(in the rows, 128 means zero)
One turn sends every row of this set to another row. A few are shown first. Where does it send the rows asked after them?
J526: [111  75 165 150 128 123 162 154 141 123  99  98 108 111 126 168 122 120
 138 121 106 134 139 128 144 141 143 114 130 123 115 130 104]
J846: [141  94  96 146 133 131 133  97 137  96 117 125 135 114 156 152 157 147
 107 131  87 148 160 116 148 145 146 121 132 129 109 159  97]
J815: [147 114 112 114 127 145 123 106  91 133 144 170 137 130 131 148 112 101
  84 140 137 121 124 129 124 116 105 121 101 113 128  93 155]
J267: [114 110  93 140 144 130 152 141 133 117 116  90 150 121 117 106 118 154
 168 146 125 157 140 135 134 141 132 131 161 142 120 143  77]
J294: [115 119 120 121 139 128 123 108 133 128  95 157 143 103 109 164 129 114
 104 147 112  89 151 126 104 167 110 119  99 106 115 164 110]
J866: [122 114 136 136 135 121 155 112 180 119  93 133 135 125 148 118 124 137
 112 106  95 119 120 140 100 151 135  95  95 138 134 165 147]
J704: [141 106 127 131 106 136 133 142 127 146 134 117 126  90 116 105 103 126
 156 110 133 176 155 141 103 121 131  95 151 156 115 121 133]
J667: [115 102 126 121 125 116 160 110 144 140 144 158 127  94 103 126 112 118
 124 113 149 134 154 135 104 159 157  81 148 154 113 116 118]
J482: [136 108 101 106 120 149 136 112 107 139 154 162 129 116 123 136 112 108
  89 125 147 137 126 112 124 133 113 111 102 142 110  93 169]
J564: [123 160  97 145 122 123 141 113 135 125 116 133 137 148 169 135 129 145
 126 144 158 139  80 122 142 124 100 171 139 128 136 155 107]
J743: [150 125  99 139 143 116 174  97 115 151 128 149 167 112 138 114 133 141
 150 108 137 136 129 118 110 172 153  99 138 149  96 127 118]
J47: [125 103  97 146 138 119 141 101 149 101 116 143 146 116 166 166 151 150
  99 147 124 146 162 133 153 138 152 122 143 118 121 149  91]
J284: [128 120 113 104 153 139 121 117  73 116 150 142 135 149 109 146 154 129
 129 136 151  89 102  98 129 136 113 117  99 134 128 111 116]
J361: [109 143 157 129 126  91 131 139 139 105 138 164  97 120 156 134 107 115
 102 119 158 110 115 144 126 106 113 134 143 142 156 133 111]
J515: [122 168 146 146 120  99 152  96 116 126 126 139 127 120 168 147 157 136
  98 148 154 104  91 124 162 143 136 119 145 128 126 139 127]
J514: [102  82 150 156 137 122 159 164 142 116 106 102 117 116 136 159 116 135
 147 137 126 142 142 138 150 120 136 131 150 111 131 126  90]
J489: [132 148 102 144 122 139 148 117 135 119 116 135 134 150 166 126 125 143
 117 147 166 146  85 117 148 119  95 171 131 137 133 158 109]
J689: [103 136 149 138 123  96 122 137 136 113 135 171  96 120 147 143 107 113
 107 120 159 120 113 150 130 105 108 139 148 136 163 136 127]
J116: [157  96 160 143 116 118 109 114 137 122 115 124 137 158 111 115 108 153
 141 100  97 164 120 113 130 135 123 129 114 141 130 165  94]
J11: [131  95 113 151 137 124 136 105 152 100 113 149 142 111 161 148 144 136
  85 156 126 154 157 139 158 143 153 128 139 115 119 146  95]
J698: [147 133 114 149 143 138 110 106  93 138 102 126 160 130 121 134 139 126
 131 147  83 105 140 117 112 161 111 142 110 106 112 170 104]
J271: [133 122 107 109 157 137 128 111  68 127 156 140 125 148 114 143 149 121
 123 122 142  95 112  87 117 134 119 117 101 147 123 111 118]
J462: [115 127 160 143 129 113 138 122 173 123  98 133 140 123 148 106 128 151
 118 114 117 120 120 157 106 136 137  88 114 133 154 159 159]
J379: [119 131 165 142 125 111 128 122 178 118  96 121 139 108 154  93 129 148
 113 127 112 129 115 151 108 134 136  94 114 125 145 157 143]
J696: [112 137 137 157 113 142 116 129 108 122 133 109  94 118 143 128 139 134
 134 152 145 152 107 126 151  91 102 144 161 129 157 153 138]
J100: [139 149  97 102 125 115 136 144  90 131 142  97 131 131 134 133 111 130
 142 124 115 104  96 105 115 116  98 129 105 121 107  86 110]
J687: [111 166 143 146 132  94 144  99 114 129 128 149 120 123 163 159 160 132
 108 142 157 101  94 129 154 142 138 119 147 128 139 146 128]
J576: [130 116 153 135 109 118 120 142 139 136 105 114 144  88 126  99 103 140
 146 121 122 171 150 161 113 126 125  92 151 145 134 137 145]
J34: [125 133 121  82  99 160 114 132 115 127 142  97 111 113 122 130 132 128
  95 161 135 115 111 133 110 132 108 122 113 118 134  93 145]
J166: [133 145  97  98 128 116 134 142  94 135 156  96 135 126 134 122 113 130
 148 116 123 115 101  96 112 122 111 123 109 139 101  85 110]
J952: [112 131 146 161 120 142 121 132 105 112 137 114  95 116 144 122 140 127
 132 144 146 145 113 116 153  77 100 131 156 138 150 151 135]
J403: [135 111 120 127 120 136 104 152 115 120 102 110 129 115  87 135 109 133
 145 152  94 118 141 131 127 148  87 149 115 103 118 160  97]
J858: [136 115  73 130 121 142 155 127 131 133 136 101 146 118 109  98 123 153
 171 129 135 163 130 119 124 147 131 116 147 155  99 134  99]
J537: [102  91 148 158 150 114 152 166 145 108 102  99 124 116 144 147 125 125
 149 141 127 138 135 133 147 116 140 129 138 116 123 135  75]
J889: [103  98 129 129 137 117 152 106 152 128 118 161 144 102 115 144 116 121
 103 140 151 144 167 151 124 160 158  93 154 146 126 134 106]
J186: [137 136 114  88  95 156 124 141 111 138 143  91 104 118 122 130 125 124
  96 152 129 123 114 132 115 138 114 122 109 133 124  93 154]
J121: [137 136 111  85 101 147 137 142 115 147 155  91 107 110 125 120 113 122
 105 146 129 136 117 126 117 138 124 117 114 136 114  84 151]
J851: [135 121 128 154 158 113 153  85 112 144 102 152 188 120 140 111 135 154
 152 115 134 143 124 115 118 162 138 104 140 142 117 153 115]
J245: [138 152 103 106 129 123 128 145  90 133 134  97 144 137 146 139 114 119
 143 137 120 106  98 121 111 101  97 126  99 114 115  90 111]
J244: [128 121 156 138 117 134 104 149 116 142  93 126 128 108 103 151 115  97
 121 144  98 108 156 154 109 144 111 111 105 116 122 156 139]
J195: [140 111 102 109 120 147 130 106 100 135 145 166 126 122 123 153 111 104
  84 130 142 128 126 113 122 118 102 114  97 128 118  96 160]
J917: [134 119  97 106 160 134 136 111  76 133 166 145 130 139 118 137 140 118
 130 119 145 112 118  85 123 131 127 108 101 156 113 109 124]
J925: [147 113 162 155 126 122 108 100 132 131 113 129 159 162 125 105 127 173
 145 113 123 161 109 113 130 129 125 127 126 134 144 169 105]
J502: [144 103 167 164 141 119 110 104 130 121 106 143 161 153 123 102 133 159
 142 118 131 157 106 110 141 130 127 120 115 135 136 173 107]

J698 -> J294
J11 -> J379
Where do these go?
J851 -> J889
J116 -> J846
J489 -> J515
J743 -> J667
J925 -> J47
J687 -> J689
J100 -> J271
J284 -> J815
J166 -> J917

One turn sends every row of this set to another row. A few are shown first. Where does it send the rows asked after them?
J50: [143 171 138 198 148 158 126 167 113 177 148  94 101 153 122]
J943: [110 115 146 142  93 141 149 191 129 137 130 138 108 134 121]
J950: [147 145 141 143 117 156 120 121 111 139  77 102 127 139 104]
J110: [123 136 156 182 126 170 121 160 128 171 157  58 139 133 143]
J15: [141 103 153 146 141 193 138 160 146 183 121  83 114 137 131]
J83: [116 165 160 124 136 186 120 124 104 154 163 109 119 137 122]
J588: [120 165 153 112 105 152 145 142 130 138 172 106 110 111 128]
J210: [145 108 129 148 102 161 143 174 116 170 128 145  93 160 126]
J984: [124  99 149 124 135 147 139 153  95 142 140 128 131 137  89]
J987: [117 149 132 191 124 125 140 166 155 152 155  76 128 126 127]
J480: [170 149 105 155 112 160 133 179 126 179 130 117 101 115 106]
J53: [159 118 154 129 148 162 120 148  97 106 115 101 102 131 137]
J345: [111 150 141 148 124 143 136 158 126 172 100  85 153 106 101]
J751: [112  91 161 133 126 156 143 149 106 171 111 112 134 158 128]
J109: [161 121 156 188 145 165 134 139 109 124 165 117 135 128 152]
J665: [161 151 155 163 114 158 154 178 138 165 171  76  91 123 121]
J217: [117 125 126 141  99 120 143 159 107 155 117 135 137 133  95]
J551: [134 175 148 176 133 154 129 153 113 164 156  83 131 124  78]
J611: [126 123 143 144 124 147 118 152 132  86 112 105 122 120 127]
J488: [166 152 172 169 116 146 163 120 101 166 123  99 146 124 134]
J190: [127 150 183 187 144 156 154 142 127 112 143 123 135 126 115]
J622: [129 148 143 132 143 147 147 122 126 173 145 103  96 157 170]
J171: [115 161 136 143 100 181 112 149 125 151 169 114 113 131 162]
J850: [123 120 139 147 145 145 151 183 164 129 141 106 106 109 105]
J343: [157 163 168 183 123 138 158 166 101 125 146 123 117 115 153]
J690: [151 134 160 158 163 137 157 147 124 166 162  63 111 135 116]
J175: [149 127 129 143 180 155 121 161  89 159 139 100 126 119 108]
J257: [173 134 138 184  98 151 154 122 141 147 149 117 142 121 121]
J465: [124 178 122 149 127 141 143 131 142 159 147 134  87 152 130]
J435: [114 151 140 174 139 160 122 202 116 160 111 105 112 127 158]
J634: [106 152 122 140 138 128 133 106 136 155 149 107 133 140 136]
J921: [121 113 145 150 119 165 119 178  78 164 124 132 121 154 144]
J202: [176 133 130 133  97 148 140 139 133 132  97 107  96 129 118]
J812: [142 154 141 158 124 163 109 169 104 105 101 124  96 136 135]
J412: [151 150 174 195 109 181 156 132 141 160 121 119 125 148 133]
J623: [149 117 138 152 103 173 118 135 137 140  86  96 116 147 149]

J171 -> J622
J480 -> J435
Where do these go?
J987 -> J665
J812 -> J623
J412 -> J109
J217 -> J943

One turn sends every row of this set to another row. A few are shown first. Where does it send the rows asked after them?
J569: [159 123  88 124 138 152 137 140  91 128 186 164  92 101 155 138 161 137
 134 146 164  67 170 143 163]
J933: [137 115  87 109 162 147 144 150  82 104 186 122 110  60 187 130 165 170
 111 141 116  90 183 152 164]
J999: [144 147 116 103 164 136 139 121  79 172 138  90 158  95 189 144 142 117
 130 167 108  89 147 176 136]
J945: [110 180 141 121 125 115 174 124  85 120 204 121 172  56 161 149 144 117
 148 109 144  84 185 135 119]
J188: [116 157  89 113 153  94 150 134  67 125 191 130 129  13 171 141 124 154
 122 132 110  73 176 138 153]
J747: [139 152 150 122 136 142 117 145  56 114 134  83 156 113 163 136 140 142
 123 125 117  90 170 144 159]
J527: [121 159 100 107 156 105 155 134  67 125 196 112 132  14 173 132 126 143
 110 123 102  68 183 134 169]
J517: [146 113  97 121 169 138 143 147  92  92 176 112 106  64 183 122 163 166
 115 135 117  82 171 151 172]
J582: [113 175 123 128 124 118 188 122  86 107 201 123 158  60 147 143 139 130
 148 110 131  91 177 129 114]
J853: [142 118  90 116 174 145 158 148  88  96 169 131 114  67 179 122 163 178
 139 138 111  86 177 140 165]
J470: [178 137  85 129 146 142 141 130  98 131 185 164 111 104 158 121 152 126
 146 144 167  58 164 138 169]
J324: [119 146 155  94 161 123 129 137  92 151 169 110 139  73 186 137 124 111
 148 165  94  15 164 138 154]
J437: [175 130  93 133 143 138 130 133  93 131 181 165 106 106 157 136 162 134
 144 150 160  59 167 154 168]
J788: [104 176 124 115 120 130 177 130  77 124 203 125 166  55 149 159 144 118
 153 117 151  95 179 139 119]
J90: [120 150 154 102 164 128 117 150  98 149 187 130 127  85 176 131 107 115
 141 167  89  34 170 140 155]
J934: [131 159 113 115 165 127 151 119  99 174 146 101 155  90 180 138 135 106
 116 163 108  76 138 174 121]
J259: [134 137 139 111 143 135 108 144 105 106 149 112 132  92 185 132 102  92
 154 136 156 107 159 116 139]
J722: [128 146 142 118 160 160 110 139  52 133 130 100 157 114 163 146 141 149
 112 123 125  79 159 146 153]
J78: [110 157 107 106 149  96 149 139  74 129 185 116 129  14 178 145 133 140
 112 118 100  82 185 138 160]
J919: [159 153 170 121 165 134 137 127  77 127 175 115  98  67 173 128  92  87
 125 159 142  67 164 140 146]
J164: [168 143  92 130 140 133 139 132  89 130 190 175 109 110 156 123 154 149
 138 140 163  59 173 136 152]
J979: [157 118  84 120 171 147 151 142  84  97 171 116 117  68 178 116 161 163
 120 135 117  87 173 145 181]
J183: [116 137 122 122 144 134 104 144 105  93 141 115 158  79 182 144 104 100
 152 138 139 107 159 128 135]
J937: [147 147 122 113 160 134 158 120  96 158 130  89 159 101 190 131 156 111
 134 166 109  77 147 173 133]
J290: [134 151 129 120 122 113 103 145 103 104 145 115 144  90 180 132 104  89
 153 136 155  96 160 121 140]
J275: [126 149 108 113 139 159 176 120  90 156 183 147 138  90 144 161 170 120
 162 135 172  46 151 144 129]
J804: [102 160 107  98 150 111 157 148  73 128 202 121 126  11 176 142 131 142
 117 127 117  86 185 138 149]
J559: [126 152 104 115 146 145 183 106  84 155 162 156 146  80 150 163 168 127
 161 120 158  43 157 127 130]
J717: [159 156 169 134 162 147 146 125  83 123 153 139 102  77 166 133 101  82
 120 148 145  78 176 137 143]
J496: [164 156 161 126 161 125 135 129  75 132 149 127  95  61 176 124 103  88
 121 153 150  55 167 137 157]
J510: [112 180 127 118 123 121 174 124  84 113 202 116 174  57 152 142 134 118
 150 104 137  84 183 118 134]
J268: [129 145 151  92 156 129 121 127  89 164 188 112 138  90 188 140 118 108
 137 171 100  26 166 142 144]
J632: [130 158 102 110 144 148 176 111  94 159 173 145 165  90 153 152 165 115
 171 123 161  45 154 128 140]
J256: [127 156 117 115 147 146 173 120  97 159 165 147 148  92 149 158 172 116
 173 121 171  50 146 138 138]
J653: [128 141 146 111 141 154 114 135  56 126 130  82 152 108 161 155 131 131
 127 118 122  99 159 136 154]

J437 -> J78
J527 -> J632
J90 -> J934
Where do these go?
J747 -> J290
J164 -> J188
J653 -> J259
J804 -> J275

One turn sends every row of this set to another row. A few are shown first. Where does it send the rows asked after them?
J911: [145 122 176 161 128 177 119 129 129 126 128 121 135 152 135 149  91 160
 133 134 126 118 126 126 122 125 111 130 150 114 117 127 171 107]
J365: [129 155  89 116 121 114 131 102 144 122 151 148 147 119 136  87  95  95
 143 122 118  94 140 138 127 145 127 125 114 128 112 121 125 102]
J120: [116 128 147 149 139 123 112 165 123 116 120 145 114 127 116 125 145 125
  91 143 148 188 101 119 141 113 104 133 144 138 153 119 111 144]
J574: [121 129 173 139 119 114 109 161 124 138  99 133  82 119 132 126 138 133
 126 140 133 173 137 124 156 120 116 143 143 134 129 121  77 147]
J541: [129 174  75 127  98 159 142 139 136 128 117 104 115 123 163 117 146  92
 139 122 133  97 139 149 124 125 111 119 110 117 108 150 134 122]
J144: [132 169  93 122 120 136 143 119 139 105 146 117 146 120 144  89  99  85
 137 120 139  99 108 136 128 139 126 121 126 114 118 138 133 113]
J127: [141 153  64 129 126 124 126 109 138 137 146 166 165 116 140  91 130 122
 135 119 125  90 153 135 124 127 115 114 117 135 108 114 131 107]
J964: [104 130 128 136 138 129 119 160 131 107 119 145 110 126 103 129 153 133
  83 145 142 179 107 114 147 105 111 129 136 141 149 112 127 159]
J273: [158 168  67 129 131 135 131 119 137 135 132 133 173 117 153 103 142 131
 157 123 130  72 152 116 132 127 111 123 124 131 112 128 122 137]
J24: [136 182  85 134 104 153 135 135 130 115 123 106 134 114 150  89 128 100
 134 101 151 102 134 150 125 131 125 114 122 114 106 134 121 125]
J288: [137 122 165 124 130 115 135 154 142 135 109 121 110 118 133 145 146 150
 149 178 134 132 114  95 171 102 115 146 157 116 123 125 109 167]
J473: [137 120 184 145 132 159 119 115 123 137 124 145 111 150 145 148  87 165
 146 125 102 121 146 118 129 131 112 128 146 127 107 116 145 101]
J872: [135 143 162 156 136 181 101 128 120 118 114 108 126 155 122 150  99 168
 132 106 109 128 171 115 116 141 113 143 126 147 135 128 142 140]
J430: [150 121 172 144 130 116 118 160 136 144 107 121 124 120 140 142 145 145
 148 172 142 141 120 102 160 110 109 155 160 120 132 134  95 158]
J746: [124 115 155 142 147 106 103 146 142 116 133 136 142 134 101 136 116 126
 116 168 130 161 120 102 141 130 111 167 137 143 169 129 112 154]
J766: [145 157  59 123 123 139 135 118 147 139 135 135 157 128 155 129 150 115
 154 142 112  73 157 120 124 125  97 132 107 135 122 143 140 129]
J861: [121 167  83 117 112 147 151 125 143 113 137 111 121 130 159 118 117  75
 141 135 122  99 115 136 125 136 110 125 113 118 119 153 143 113]
J847: [134 131 163 170 115 187  99 138 124 126 116 115 127 151 119 143 104 163
 114 113 130 131 158 145 111 129 118 133 134 124 122 123 165 117]
J909: [135 129 160 152 143 170 117 122 109 137 121 161 112 150 146 142 116 178
 124 106 104 139 148 116 124 121  97 109 140 143 112 107 144 109]
J744: [142 142 147 152 158 181 116 124 110 116 122 132 133 156 136 154 117 177
 128 108 107 133 139  97 120 129  94 126 140 149 137 122 149 138]
J910: [146 105 147 166 120 119 100 169 138 155 113 149 146 120 121 135 164 158
 114 171 158 148 134 128 144  96 108 146 152 122 132 117 122 142]
J479: [108 131 160 120 120 114 122 152 129 128 100 138  70 117 122 125 143 137
 120 141 122 169 141 116 163 115 124 136 134 135 122 111  89 157]
J28: [126 147  59 123 117 130 133 115 147 138 144 161 143 130 147 117 139 104
 130 134 109  93 152 138 118 126  99 122 100 140 119 131 149 104]
J385: [117 105 149 140 107 105  91 149 157 145 115 141 124 121  87 131 135 146
 115 171 129 142 173 135 147 114 136 164 121 134 131 110 122 151]
J723: [115 118 143 129 144 111 109 144 152 107 130 127 138 134  86 141 122 131
 114 174 127 148 127  98 148 123 124 167 130 139 163 126 129 171]
J8: [134 104 141 152 111 125 114 166 146 149 112 144 133 116 115 136 169 159
 112 178 155 139 130 130 155  86 117 135 150 111 118 111 138 147]
J536: [139 169  73 124 105 147 131 130 142 144 115 109 127 124 163 125 149 109
 160 127 117  79 171 136 128 128 111 134 103 130 110 148 123 134]
J260: [126 104 156 152 117 100  83 152 148 149 119 150 133 127  96 128 131 141
 115 162 131 156 169 133 139 122 124 168 128 142 144 113 106 141]
J344: [113 155  82 112 113 126 138 110 147 124 144 143 121 131 147 112 109  79
 138 133 104  99 142 141 122 142 112 131 100 132 118 139 140 100]
J547: [149 181  83 127 112 143 128 126 131 131 116 104 142 112 152  98 134 118
 160 106 133  81 165 132 133 134 125 127 118 124 106 135 101 142]

J288 -> J8
J541 -> J536
J365 -> J144
Where do these go?
J260 -> J746
J744 -> J909

